In the rows, zero is written as 128.
Turns in one plane each, and the order they were made in; the first pair answered
turn z_658:
[157 152 133 162 168 130 127 127 120 127 131 128 101 173 107 148] -> [121 114 138 154 182 153 130 116 138 108 168 107 117 145 135 145]
[122 111 100 115 131 149  86 135 122 130 166  93 117 121 122  93] -> [108 121 101 107 109 152 108 133 127 119 137  99 139  70 132 106]
[160 111 130 138 187 119 125  99 122 127 150  88 119 128 112 116] -> [137 108 132 129 174 128 146  96 134 112 138  87 143  82 129 125]
[108 134 126 103  86  97 140 149 138 156 130 155 128 180 124 129] -> [ 96 114 127 102 101 107 133 144 143 152 158 143 125 184 133 123]
turn z_179:
[126 139 115 127  86 126 135 142 137 122 106 139 123 116 128 127] -> [143 152 117 134 108 116 141 125 128 137 107 151 114 144 122 136]
[ 76 124 109 112  50 112 126 207 133 139 115 115 123 115 129 103] -> [110 174 111 131  58  95 135 189 117 160  87 148 110 160 122 126]
[130 143 120 117 132 123  95 155 135 127 135 127 116 141 145 127] -> [132 144 121 117 137 122  95 151 134 129 136 127 115 145 145 129]
[176 137 118 106 110  71 142 138  88 181  95 124 113 118  38 110] -> [174 116 118  99 141  72 147 122  87 185 127 108 113 121  38 102]
turn z_586:
[169 117 151 134 102 118 103 143 132 129  63 150 128 145 137 149] -> [148 102 128 100  81 112 123 159 117 161  89 152 130 159 137 137]
[112 110 129 124 107 150 113 131 120 111 129 124 132 103 145 124] -> [126 111 117 112 140 132 138 107  99 147 152 129 125 137 136 127]
[126 128 120 105 117 102 139 110 117 140 142 135 145 104 112 132] -> [140 138 132 126 132 104 126  98 125 122 126 134 145  98 110 139]
turn z_953:
[128 130 103 106 120 107 167 149 117 155 128 159 130 131 108 106] -> [115 139 116 118 120 121 173 137 135 127 108 165 148  92 131 125]
[119 121 143 145 135 141 117 123 155 113 151 144 115 165 164 150] -> [126 120 129 132 125 129 120 136 140 137 158 145 106 187 148 138]
[162 131 120  95 134 131 119 128 125 141 123 148 139 147 143 144] -> [157 138 123  96 129 134 123 124 127 136 115 150 145 135 150 150]
[118  97 132 137 156 139 126 115 137 111 150 100 137 117 136 112] -> [127  96 117 122 145 124 128 129 120 136 158 100 128 141 118  97]
Then:
(two turns a pair)
[114 149 133 130 101 135  91 180 116 125 118 105 138  93  82 108] -> [127 184 147 153 110 135  96 157 119 118  88 127 140  97  92 136]
z_179 then z_953
[149 146 104  86 104 110 152 148 103 154 107 117 142 104  84 101] -> [125 100 106  86 140 130 132 138 117 149 174  87 132 129 104  85]
z_658 then z_658
[137 119 141 113 130 164 121 140 153  93 109  81 154  68 102 131] -> [144 131 106  75  96 132 149 166 115 157 114 101 139 117  77 118]
z_658 then z_586
[108 121 120 113 167 142 144 106 112 159 185 131 122 176 133 129] -> [123 120 144 146 198 155 120  89 135 111 164 114 129 138 131 136]
z_179 then z_586
[140 128 122 109 158 107 158 108 114 150 145 115 134 141 122 131] -> [143 119 140 130 164 122 135 106 137 108 131  98 143 104 124 131]
z_179 then z_586
[131 162 113  97 116 112 174 125 110 176 126 164 114 171 101 129] -> [ 77 110 119  85 134 146 179 112 136 150 180 134 131 134 140 125]
z_658 then z_658
[149 140 136 143 116 128 114 136 134 117  99 130 117 132 120 130] -> [126 126 128 127  95 132 115 153 135 120 112 125 119 127 126 121]
z_179 then z_586
[120 123 120 116 108 123 118 150 137 135 121 122 135 116 113 116] -> [125 115 123 117 152 121 130 120 134 145 147 115 133 129 116 121]
z_586 then z_658
[125 139 124 141 113 133 142 143 122 135 125 132 135 132 146 136] -> [128 141 128 147 116 135 137 141 123 134 125 132 133 138 145 137]
z_658 then z_953
[172 166 114 130 112  96 119 137 107 157  91 152 110 182  92 122] -> [134 169 110 109  66 107 145 149 115 149  73 164 134 133 118 135]
z_953 then z_586
[114 163 119 107 117 121 178 106 117 151 129 173 119 168 145 154] -> [135 163 145 146 168 132 153  77 136 113 124 158 118 154 148 162]
z_586 then z_179
[114 135 114  74  56 123 139 183 108 135 104 139 134  96 131 126] -> [193 169 134 127 142 102 105 139  97 143 101 141  98 172  98 133]
z_658 then z_586
[148 137 115  92  96 100 171 143 105 129  90 107 148  68  87 146] -> [164 158 123 110 105  99 166 133 106 124  73 117 143  80  84 154]
z_179 then z_586
[117 120 122 117 100 128  70 200 135 110 136 117 128 169 127 100] -> [144 146 125 129 127 112  78 177 120 131 131 136 116 208 122 114]
z_179 then z_179
[135 146 123 129 102 113 120 142 123 135  92 140 132 118 100 126] -> [134 115 122 131 136 120  99 138 127 140 141 118 113 156  99 108]
z_658 then z_179
[103  99 112  98 113 137 134 131 123 116 142 116 137 115 144 108] -> [136 147 113 110 101 115 148 127 106 134  94 149 136 126 126 125]
z_658 then z_179
[105 157 108 131  59 106 142 139 121 145 101 176 122 145 156 153] -> [141 161 130 177 114 112  93 120 132 121 109 163  94 185 147 150]
z_658 then z_586
[103  80 123 135 150 158  70 142 155  92 165  92 113 127 137 102] -> [162 107 118 147 185 123  77 123 125 126 150 103  96 172  99 104]
z_953 then z_586
[156 146 147 142 150 114 142 105 127 105  92 120 137  80 104 138] -> [109 117 124 103  93 124 149 149 125 118 116 115 145  68 114 118]
z_179 then z_586
[127 126 137 108 159 139 157 114 133 129 135 133 137 110 150 146] -> [148 154 138 118 131 130 146 130 129 126  94 149 131 112 134 149]
z_586 then z_658
[113 120 144 116 131 136 117 114 124 114 152 135 119 104 112 137] -> [114 119 135 108 132 129 124 117 116 129 158 136 116 117 107 132]
z_586 then z_953
[119 145 160 151 130 138 128 104 151  89  97 134 145 116 165 167] -> [119 107 158 150 153 146  95 115 156  86 145 102 129 141 156 138]
z_953 then z_179
[140 137 128 155 127 121 115 148  97 153 105 156 111 129 116 144] -> [116  94 129 152 146 139  98 149 112 143 155 127 109 133 130 126]
z_658 then z_179
[157 127 144 152 126 133  88 144 131 107  98 101 132 105  96 115] -> [173 137 145 158 153 123  96 125 120 121 105 107 124 130  92 122]
z_179 then z_179
[137 128 136 127 152 121 136 114 121 134 119 129 130 126 121 126] -> [119 119 124 109 133 121 143 128 117 145 128 129 133 127 123 120]
z_586 then z_586
[123 131 122 105 127 117 147 123 109 166 141 134 131 147 123 132] -> [140 141 153 146 156 133 118 104 134 117 116 127 134 120 129 146]
z_658 then z_586
[124 136 140 152 139 126 142 106 122 118 103 171 145 100 163 166] -> [136 115 138 156 183 125 128  93 119 128 146 151 128 137 154 153]
z_179 then z_953
[112 131 145 167 159 133 117 109 130 139 159 137 115 157 137 130] -> [ 89 118 130 141 127 134 128 132 124 152 173 137 119 157 142 120]
z_586 then z_586
[114 143 116 145 155 154 132 103 147 113 153 132 135 136 171 159] -> [100 147 111 137 111 158 128 130 150 112 139 141 138 127 176 155]
z_586 then z_179
[129  94 131 116 117 109 123 115 138 149 132 117 131 149 123 103] -> [129 106 127 110 104 104 131 119 134 154 120 125 134 144 122 108]
z_953 then z_658
[ 79 115 147 130 122 148 136 121 150 119 128 123 140 107 154 147] -> [ 92 102 146 134 154 145 123 114 146 130 157 112 123 142 143 135]
z_953 then z_586
[143 115 162 159 177 127 117 123 119  96 146 103 101 111 147 117] -> [135 135 164 155 143 128 135 129 121  86 106 120 118  72 152 132]
z_658 then z_179
[115  71 129  90 156 114 175 113 129 134 151  81 166  35 123 112] -> [126  59 122  87 168 107 163 120 118 151 175  72 150  70 108  95]
z_953 then z_953
[120  87 144 145 145 156  79 141 151  94 166  88 119 140 129 101] -> [125 104 132 137  96 148  71 177 141 103 139 102 112 151 115  92]
z_179 then z_953
[151  81 133 109 171 145 107 120 138 147 119 134 117 133 128 126] -> [149 100 120  89 132 130 134 135 123 165  90 152 128 118 121 132]
z_953 then z_953
[129 135 107 112  82 140 157 164 135 140 136 144 145 114 126 129] -> [159 163 120 141  92 137 141 155 137 130 109 157 135 127 118 143]
z_953 then z_658
[136 149 123 127 127 117 140 123 112 153 114 139 126 139 142 145] -> [133 139 141 146 131 136 114 123 134 113 106 122 132 107 149 144]
z_179 then z_586
[124 131 144 131 137 120 139 136 140 121 135 147 133 116 132 135] -> [130 124 141 129 145 116 131 140 134 129 148 142 125 134 124 127]
z_953 then z_953
[115 132 125 117 109 116 149 132 135 137 130 146 132 128 151 130] -> [137 139 137 137 145 115 143 109 137 133 129 144 125 138 146 136]
z_586 then z_953
[127 134 123 109  89 120 142 135 110 132 110 141 155 109 119 131] -> [145 136 121 114 133 109 153 106 100 152 130 141 146 139 113 137]
z_179 then z_179
[141 111 136 119 158 124 104 151 145 121 138 114 141 119 126 111] -> [142 126 136 120 132 122 102 165 145 116 114 124 142 110 123 115]
z_179 then z_658
[142 134 141 147 193 114 128  83 128 128 131 140 115 152 138 131] -> [123  93 124 113 182 114 132 108 123 139 168 112 121 140 125 101]
z_953 then z_179
[142 140 103 105 135 110 154 124  89 180 141 140 121 174  99 118] -> [145 178 131 137 124 124 158 108 113 132  71 159 147 107 117 155]
z_953 then z_586
[150 118 162 119 154 105 119 136 124 108 107  98 128 119  93 134] -> [123 102 146  92 119 108 127 162 120 120 122  95 134 114  98 121]
z_179 then z_586
[108 143 125 128  96 137 127 137 131 128 138 126 128 136 144 135] -> [114 141 127 130 130 134 140 111 130 134 155 122 130 143 146 141]
z_586 then z_658
[107 119 142 141 151 144 142 119 168 135 133  93 124 140 129 114] -> [103 113 129 126 123 138 139 142 161 148 131  91 122 141 116  99]
z_953 then z_179
[139 119 111  90 117 112 187 115 113 141 100 118 149  57 105 129] -> [155 140 112 100 124 103 191 104 104 152  89 133 142  80 102 140]
z_179 then z_179
[157  93 133 118 170 116 126 133 114 119 135  97 135  90  95  98] -> [155 100 132 114 161 113 133 136 113 119 121 101 141  78  95 100]
z_658 then z_953
[ 93 122 140 164  82 128  91 161 133 127 122 140  99 176 134 135] -> [110 130 129 154 113 108 123 134 110 163 134 152  96 204 127 143]
z_953 then z_586
[154 125 141 127 177 118 126 105 140 110 125 111 138 112 116 124] -> [115 111 124  98 115 127 133 144 142 110 126 110 149  88 127 110]
z_658 then z_586
[125 129  98 103 146 129 126 129 120 160 146 119 140 117 110 119] -> [133 146  96 105 136 125 130 131 114 164 126 132 141 118 105 124]
z_953 then z_658
[ 88  91 134 124 131 149 126 121 146 120 180 121 128 130 153 119] -> [112 157 134 129  93 127 159 118 134 129  97 167 142 106 143 153]
z_658 then z_179
[104 133 127 127 130 127 169  95 131 132 133 138 147  98 146 144] -> [123 159 130 139  97 121 146 118 129 123  90 151 138 102 127 143]
z_658 then z_586
[153 130 126 111 132 124 125 125 122 125 130 119 125 101 106 131] -> [148 125 125 112 124 128 115 134 125 121 131 115 122 103 106 125]
z_658 then z_586
[148 125 126 127 132 110 103 147 114 117 105 115 128 106  77 103] -> [142 126 115 113 121 104 116 154 103 137 112 121 125 119  77 101]
z_586 then z_179
[124 105 123 127 104 134 136 148 106 146 128 139 119 174  90 125] -> [ 98  88 127 122  90 152 133 155 121 128 136 133 128 150 107 124]
z_658 then z_179
[166 122 109 107 160  90 170 107  96 162 124 129 143 115  82 122] -> [149 120 118 106 158 102 179  99 110 143 115 127 161  76  99 132]
z_953 then z_179
[127 109 130 126 134 130 114 123 136  86 129 116 128  92 122 133] -> [128 109 125 118 129 125 120 129 133  91 126 115 129  87 116 130]
z_953 then z_658
[138 150 136 122 163 102 181  64 116 139 118 159 155 124 150 147] -> [109 119 148 128 140 132 148  87 149  84 117 130 168  64 163 131]
z_179 then z_586
[143 141 118 116 120 106 187 152 132 143 176 143 140 118 134 126] -> [150 148 116 116 112 101 183 161 129 145 165 145 137 122 126 125]
z_179 then z_658
[155 133 158 143 124 120  94 122 151 113  98 122 119 137 112 122] -> [116 105 134 100  85 122 115 152 140 141 133 120 121 142 120 104]
z_586 then z_658
[123 124 142 155 171 156 110 119 166  72 152 109 108 150 144 137] -> [ 86  99 107 102 125 147 141 151 146 116 184 112 114 160 145 116]
z_179 then z_586
[119 160 126 130  98 126 132 131 140 116  87 148 138 109 138 148] -> [136 146 125 131 170 114 149  88 127 141 133 135 129 146 134 148]
z_179 then z_179
[143 156 151 175 162 121 113 110 136 124 111 142 132 149 121 145] -> [ 87 108 138 141 107 146 103 155 153 106 138 116 146 108 137 116]
z_179 then z_586
[116 126 123 105 125 143 118 174 147 116 169  96 153 102 109  87] -> [152 162 112 104 149 112 150 146 115 167 161 128 140 156  93 105]
z_179 then z_586
[131 139 126 117 143 125 173 109 114 166 145 152 114 173 153 130] -> [ 92  94 122  99 114 147 162 137 134 137 162 121 131 119 162 106]
z_179 then z_179
[137 108 124 144 162 118 131 108 129 144 158 129 127 141 120 150] -> [106  93 111 122 117 123 133 139 130 146 166 127 132 131 127 138]
z_586 then z_586
[148 143 145 135 118 128 124 128 116 155 115 164 114 157 112 104] -> [112  99 147 125 123 152 110 133 135 133 157 137 119 138 131  88]
z_658 then z_179
[115  89 127 125 124 134 114 128 124 117 160  97 133  84 123  99] -> [142 157 130 147  79 121 112 141 113 125  89 147 124 107 118 126]
z_179 then z_179
[177 125 158 164 148 142  62 119 153  99 113 111 116 125 107 143] -> [140  76 147 133 152 153  69 125 155 108 170  86 121 122 118 122]
z_953 then z_658
[140 166 135 110 120  86 149 110 115 149 100 143 125 110 124 115] -> [138 138 135 109 162  88 143  92 116 156 145 124 117 133 126 103]
z_179 then z_658
[ 93 114 137 132 106 146 117 132 146 103 132 115 144  99 157 130] -> [111 101 128 128 150 134 118 116 128 135 176 106 125 152 143 118]
z_953 then z_586
[138  87 160 119 135 144  84 147 141  95 111 109 111  97 131 109] -> [132  82 151 103 122 140  95 156 135 106 114 109 114  90 126 102]
z_953 then z_658
[125 131 123 122 105 129 142 130 126 128 119 143 127 123 142 141] -> [135 138 129 131 118 129 138 121 128 122 114 145 125 128 141 147]
z_179 then z_586
[145 119 139 149 138 121 106 115 140 105 114 125 121 122 117 118] -> [113 106 120 116  95 123 127 140 133 122 123 131 131 111 126 111]
z_586 then z_953
[176 140 120 142 125 108 122 133 133 146 117 136 128 136 102 112] -> [173 142 121 144 119 109 118 139 135 146 116 139 126 140 106 113]
z_586 then z_179
[107 103 170 132  92 171 129 147 134 102 128 128 144  67 176 141] -> [186 169 164 154 125 122 142 121  93 153  92 167 116 144 132 157]
z_658 then z_179
[123 147 132 124 138 140 158 109 141 110 105 127 150 106 139 150] -> [141 121 125 124 170 134 129 115 132 126 150 106 124 163 119 121]
z_953 then z_953
[134 132 120 128 187 148 143 108 159 118 135 112 119 128 127 129] -> [134 148 120 122 143 145 148 133 160 107  92 122 133  87 119 131]
z_179 then z_658
[169 136 144 137 130 141  87 132 124 111 107 126 140 124 145 147] -> [134 115 122 102  89 144  96 162 119 130 131 124 143 124 152 132]
z_179 then z_586
[124 108 130 127 116 143  96 164 141 103 120 106 114 105 118 111] -> [138 136 136 144 112 140  92 159 140 101  95 126 108 118 120 125]
z_179 then z_953
[144 125 120 125 130 113 125 136 121 147 139 118 117 155 104 114] -> [150 124 134 144 145 122 107 128 135 119 128 108 119 135 106 117]
z_179 then z_586
[161 139 127 167 126 118  79 138 121 143 149 132  81 224 112 108] -> [163 142 110 136 135  96 132 123  95 183 152 140  94 218 102 113]
z_953 then z_179
[133 159 121 132  71 129 113 167 127 115  89 143 117 134 125 120] -> [131 155 117 130  73 127 108 170 121 124 104 143 108 158 125 115]
z_658 then z_953
[121 116 103 140  91 129 123 166 135 128 138  86 137 110 100 127] -> [144 143  98 135 118 104 163 136 114 161 128 104 139 123  89 146]
z_586 then z_953
[117 107 157 101 121 160 105 120 132  93 145 120 142 128 133 142] -> [113 117 147  81 112 146 144 113 119 115 134 133 157 114 134 151]
z_586 then z_658
[178 118 130 107 159  96 137 100 119 126 130 142 124 121 103 127] -> [147 100 112  75 114 100 146 131 114 142 146 143 128 116 109 113]
z_586 then z_586
[129 123 130 139 144 132 134  95 129 135 140 138 113 168 156 140] -> [103 110 118 119 107 138 137 120 130 141 148 137 118 161 162 128]
z_586 then z_586
[134 137 137 140 130 124 122 126 136 117 109 134 129 119 126 129] -> [137 135 129 129 144 115 137 116 126 137 122 136 127 135 122 130]
z_586 then z_586
[107 139 140 123 132 125 105 153 153 112 173 120 146 183 159 145] -> [114 175 140 119  94 114 129 159 147 111 112 145 168 138 152 163]
z_658 then z_658
[129 119 147 118 138 122 130 117 127 146 130 143 143 160 143 143] -> [123 118 156 128 134 134 121 117 140 124 117 139 151 135 153 148]
z_658 then z_586
[136 140 131 131 115 125 143 128 133 107  89 136 147  77 119 141] -> [143 133 107 105 119 102 157 136 103 164 126 141 126 143 102 125]
z_586 then z_658
[137 176 148 161 119 129 106 122 147 108  98 147 110 160 149 159] -> [ 98 143 126 126  70 134 103 164 145 122 133 138 108 165 153 132]
z_953 then z_586
[132 167 133 132 117 116 124 142 114 152 114 155 107 173 142 129] -> [120 161 130 125  95 121 121 157 119 146 113 153 109 161 146 124]
z_586 then z_586
[127 123 148 170 125 158  61 137 153  86 147 121  90 181 165 120] -> [ 65  98 124 111  75 164 122 150 150 101 157 123 130 118 192 121]
z_586 then z_658
[107  74 138  98 173 113 131 133 120 159 154 102 136 112 118 106] -> [148 110 161 137 196 107 120 110 128 133 101 115 137  98 106 126]
z_953 then z_586
[135  79 136 120 159 128 143 126 122 114 137  93 155  79 105 116] -> [153 101 144 136 157 124 140 120 123 106 107 104 156  73  98 126]
z_658 then z_953
[186 162 120 130 147  93 147 118 106 145  96 140 133 129  83 134] -> [185 142 130 149 185 107 119 105 118 135 135 125 116 161  94 128]
z_953 then z_658
[130 147 163 128 127 118 125 112 151  98 109 125 157 111 128 143] -> [150 154 161 137 143 109 117 106 141 113 116 129 141 148 118 143]
z_179 then z_658
[ 94 149 128  94 122 121 132 155 145 124 119 143 155  97 141 105] -> [123 165 146 124 155 122 119 130 152 106 102 143 151  95 135 118]
z_586 then z_586
[143 141 126 135 157 116 119 147 136 138 163 112 145 124  99 126] -> [134 143 133 138 134 124 109 161 146 119 143 113 152 100 103 126]
z_586 then z_658
[136 147 134 120 146 109 123 104 104 164 104 133 137 149 109 105] -> [110 108 133 104 144 123 117 116 119 149 132 104 149 114 115  86]
z_179 then z_179
[123 145 116 116  92 105 145 141 117 162 115 158 127 132 126 130] -> [148 157 146 158 130 114 116 117 137 123  94 152 125 117 127 144]
z_179 then z_586
[142 128 118 128  92 139 111 153 122 111  91 125 135  90 107 120] -> [154 139 117 136  94 135 103 154 118 117  89 132 124 116 100 120]
z_658 then z_953
[169 145 137 145 167 113 123 112 117 139 120 129 115 150  96 127] -> [115  91 138 130 150 147 111 127 146 103 155  98 132 101 124 110]
z_658 then z_179
[113 103 114 126 123 109 107 125 130 131 133  99 112 147 119 138] -> [107 103 123 131 129 116 111 113 140 114 124  97 124 118 130 145]
z_586 then z_658
[129 114 120 114 128 124 140 120 135 142 151 112 127 161 130 132] -> [115 116 121 106  99 129 148 133 143 129 126 115 143 122 132 133]
z_179 then z_658
[132 128 140 130 119 134  99 143 139 121 113 124 122 127 110 100] -> [125 116 129 114 132 127 118 135 127 147 144 121 119 146 111  96]
z_658 then z_586
[147 123 125 176 141 128 121 120 142 129 118 105 123 121 107 129] -> [131 113 115 159 103 129 117 151 139 135 119 103 120 119 103 114]
z_953 then z_586
[132 117 129 137 129 132 126 133 127 122 141 132 122 120 146 137] -> [134 118 129 137 136 130 128 129 126 124 142 132 120 123 144 138]
z_586 then z_586
[143 122 122 123 124 127 106 144 115 137 140 133 109 165 124 117] -> [130 116 118 115 116 130 113 147 117 142 146 133 113 164 130 117]
z_953 then z_658
[118  98  97 113 132 136 139 119 115 148 170 141 117 144 134 110] -> [107 115 100 109  94 139 156 130 121 134 128 157 135 100 144 125]
z_658 then z_179
[156 145 136 145 119 115  99 139 127 123 120 114 100 138 116 109] -> [150 157 136 141 103 116 110 140 128 119  96 124 112 114 122 121]
z_953 then z_953
[108 111 134 112 113 145 141 130 140  96 119 131 147  84 144 153] -> [106 103 118  88 121 131 167 125 121 131 144 133 145 103 139 147]
z_586 then z_179
[128  94 110  93 119 115 107 130 126 153 113 108 100 113 108 108] -> [149 103 123 113 159 111 109 101 127 149 110 109  97 119 105 119]
z_658 then z_586
[103  96 112 102 119 117 143 136 122 170 178 133 111 170 158 123] -> [136 104 157 161 182 136 100  98 155 102 150 109 115 129 156 138]
z_586 then z_179
